In the data rows, the value 500 means zero.
Some points, one per row:
{565, 484, 500, 475, 264, 530, 491,  75, 625, 480, 443, 357, 600, 436, 181, 472, 368, 461, 553,
 497, 535, 226, 522, 572}
{517, 464, 500, 470, 410, 497, 470, 416, 501, 555, 541, 446, 464, 464, 393, 540, 587, 433, 410,
 527, 604, 315, 486, 570}
{404, 542, 468, 659, 728, 674, 404, 818, 414, 528, 609, 528, 450, 561, 908, 398, 679, 440, 510,
 623, 816, 716, 533, 327}
{394, 630, 578, 414, 471, 422, 611, 719, 385, 439, 536, 618, 495, 577, 749, 499, 428, 640, 458,
 348, 314, 647, 553, 434}
{685, 547, 444, 480,   6, 297, 392, 125, 639, 593, 528, 305, 353, 443, 260, 515, 135, 569, 508,
 410, 271, 200, 341, 832}
{550, 579, 424, 490, 314, 559, 470, 603, 600, 427, 491, 552, 555, 509, 527, 514, 479, 470, 438,
 507, 664, 414, 585, 552}
{625, 375, 541, 462, 418, 291, 468, 749, 536, 565, 445, 583, 214, 434, 999, 762, 465, 731, 445,
 211, 436, 407, 858, 486}
{823, 528, 453, 427, 193, 544, 506, 398, 565, 513, 578, 386, 415, 420, 616, 459, 262, 484, 520,
 616, 739, 367, 587, 626}
{262, 514, 470, 697, 656, 560, 456, 761, 456, 482, 580, 542, 466, 509, 797, 523, 562, 501, 576,
 461, 500, 700, 480, 325}
{667, 649, 405, 569, 218, 799, 423, 551, 692, 333, 495, 349, 671, 314, 525, 360, 563, 370, 407,
 786, 954, 334, 586, 634}
{579, 524, 467, 472, 666, 795, 495, 477, 442, 520, 468, 442, 599, 605, 447, 396, 579, 406, 549,
 634, 894, 560, 676, 404}
{491, 522, 516, 443, 483, 573, 530, 560, 492, 443, 494, 556, 546, 465, 550, 512, 580, 480, 488,
 490, 415, 528, 508, 449}
{535, 598, 448, 530, 270, 670, 348, 420, 601, 521, 642, 333, 492, 457, 569, 376, 424, 426, 539,
 519, 747, 418, 541, 522}
{430, 350, 638, 490, 360, 211, 472, 504, 502, 691, 473, 563, 193, 426, 910, 806, 267, 646, 612,
 272, 166, 493, 505, 464}
{256, 412, 663, 459, 918, 307, 644, 811, 293, 563, 520, 791, 334, 654, 724, 654, 562, 561, 616,
 329, 139, 872, 458, 201}
{542, 603, 423, 472, 865, 897, 608, 526, 461, 385, 451, 493, 754, 621, 416, 221, 809, 420, 521,
 802, 999, 627, 720, 430}
{143, 580, 502, 481, 999, 625, 742, 999, 268, 454, 475, 876, 676, 713, 799, 467, 999, 520, 523,
 565, 573, 999, 504,  98}
{516, 486, 512, 627, 369, 337, 502, 545, 496, 503, 522, 471, 381, 560, 777, 541, 441, 548, 560,
 418, 358, 487, 544, 421}
Then 10 other points, each followed by its number:
{750, 426, 383, 517, 602, 630, 455, 401, 540, 538, 435, 457, 552, 542, 478, 434, 691, 408, 509,
 727, 870, 408, 655, 604} 0
{692, 277, 461, 494, 321, 237, 359, 223, 420, 748, 614, 321, 169, 604, 555, 493, 142, 662, 446,
 478, 376, 332, 430, 718} 1
{569, 581, 492, 435, 517, 571, 573, 575, 498, 426, 462, 570, 569, 505, 575, 504, 575, 568, 468,
 490, 627, 486, 667, 483} 2
{589, 481, 472, 523, 615, 586, 479, 577, 524, 433, 399, 561, 603, 450, 436, 475, 756, 425, 447,
 498, 722, 513, 630, 513} 3
{407, 397, 585, 415, 697, 478, 527, 247, 510, 661, 482, 421, 475, 556, 338, 552, 419, 543, 567,
 460, 298, 663, 438, 407} 4
{651, 411, 487, 492, 443, 424, 450, 436, 460, 527, 481, 473, 447, 558, 416, 518, 542, 507, 454,
 579, 497, 434, 470, 563} 5
{573, 513, 573, 479, 436, 514, 490, 250, 524, 515, 403, 451, 477, 510, 305, 552, 439, 558, 522,
 446, 411, 311, 591, 463} 6
{525, 395, 522, 415, 599, 327, 494, 315, 390, 556, 498, 602, 447, 605, 196, 556, 495, 598, 472,
 395, 294, 447, 473, 534} 7
{687, 449, 589, 468, 290, 602, 539, 601, 514, 557, 384, 526, 368, 474, 999, 611, 495, 491, 544,
 447, 768, 435, 762, 464} 8
{694, 517, 461, 433, 614, 721, 567, 776, 379, 574, 516, 515, 490, 622, 770, 332, 666, 450, 571,
 672, 957, 682, 746, 394} 9
Which of these numbered points is nearest to each point below, looking only along the 2 directions in which the first points spread most? Its number follows each.
{316, 458, 571, 431, 999, 610, 713, 971, 145, 555, 472, 834, 567, 795, 498, 398, 999, 506, 532,
 684, 571, 999, 510, 190} > 9
{493, 475, 505, 438, 722, 597, 546, 383, 467, 552, 333, 514, 504, 562, 426, 503, 569, 535, 637,
 516, 545, 542, 624, 394} > 2
{527, 534, 603, 427, 584, 574, 602, 368, 476, 503, 496, 524, 595, 533, 317, 438, 496, 454, 541,
 547, 536, 655, 419, 461} > 2
{531, 579, 420, 539,   0, 352, 475, 536, 720, 339, 505, 374, 426, 300, 816, 644, 205, 507, 415,
 419, 430, 199, 446, 691} > 1
{660, 538, 403, 574, 383, 809, 352, 564, 622, 378, 481, 310, 693, 395, 521, 308, 611, 332, 444,
 712, 999, 371, 663, 691} > 0
{365, 546, 524, 609, 603, 572, 449, 224, 567, 479, 509, 364, 542, 437, 176, 383, 489, 466, 479,
 514, 442, 414, 404, 539} > 5
{527, 554, 479, 456, 355, 535, 522, 576, 556, 378, 449, 611, 614, 479, 493, 529, 512, 452, 419,
 556, 461, 459, 404, 544} > 5
{645, 406, 430, 606, 595, 810, 387, 495, 564, 560, 448, 290, 551, 392, 640, 315, 748, 265, 500,
 839, 999, 420, 565, 591} > 0
{551, 456, 470, 451, 526, 592, 471, 210, 485, 615, 354, 510, 676, 534,  41, 356, 523, 573, 517,
 533, 584, 409, 527, 542} > 0
{360, 520, 502, 492, 475, 569, 465, 534, 465, 416, 584, 474, 556, 432, 381, 384, 481, 524, 516,
 487, 298, 559, 404, 491} > 8
{709, 382, 580, 553, 660, 572, 452, 525, 462, 535, 449, 544, 408, 536, 594, 543, 662, 466, 448,
 551, 689, 470, 705, 473} > 2
{740, 543, 370, 559,  71, 427, 398, 508, 615, 438, 596, 384, 383, 419, 680, 487, 368, 430, 368,
 524, 724, 256, 585, 729} > 6
{589, 637, 384, 569, 421, 404, 497, 826, 509, 346, 520, 564, 642, 539, 596, 455, 455, 416, 439,
 585, 575, 479, 378, 540} > 2
{679, 406, 388, 541, 679, 569, 543, 633, 442, 499, 457, 563, 578, 527, 410, 458, 670, 529, 402,
 601, 747, 488, 634, 513} > 3
{577, 430, 500, 444, 585, 367, 501, 598, 474, 474, 509, 601, 483, 621, 374, 548, 584, 421, 410,
 516, 475, 482, 481, 545} > 8
{604, 506, 523, 500,  56, 401, 349, 286, 691, 495, 435, 385, 482, 343, 390, 591, 280, 553, 491,
 381, 386, 170, 508, 693} > 1
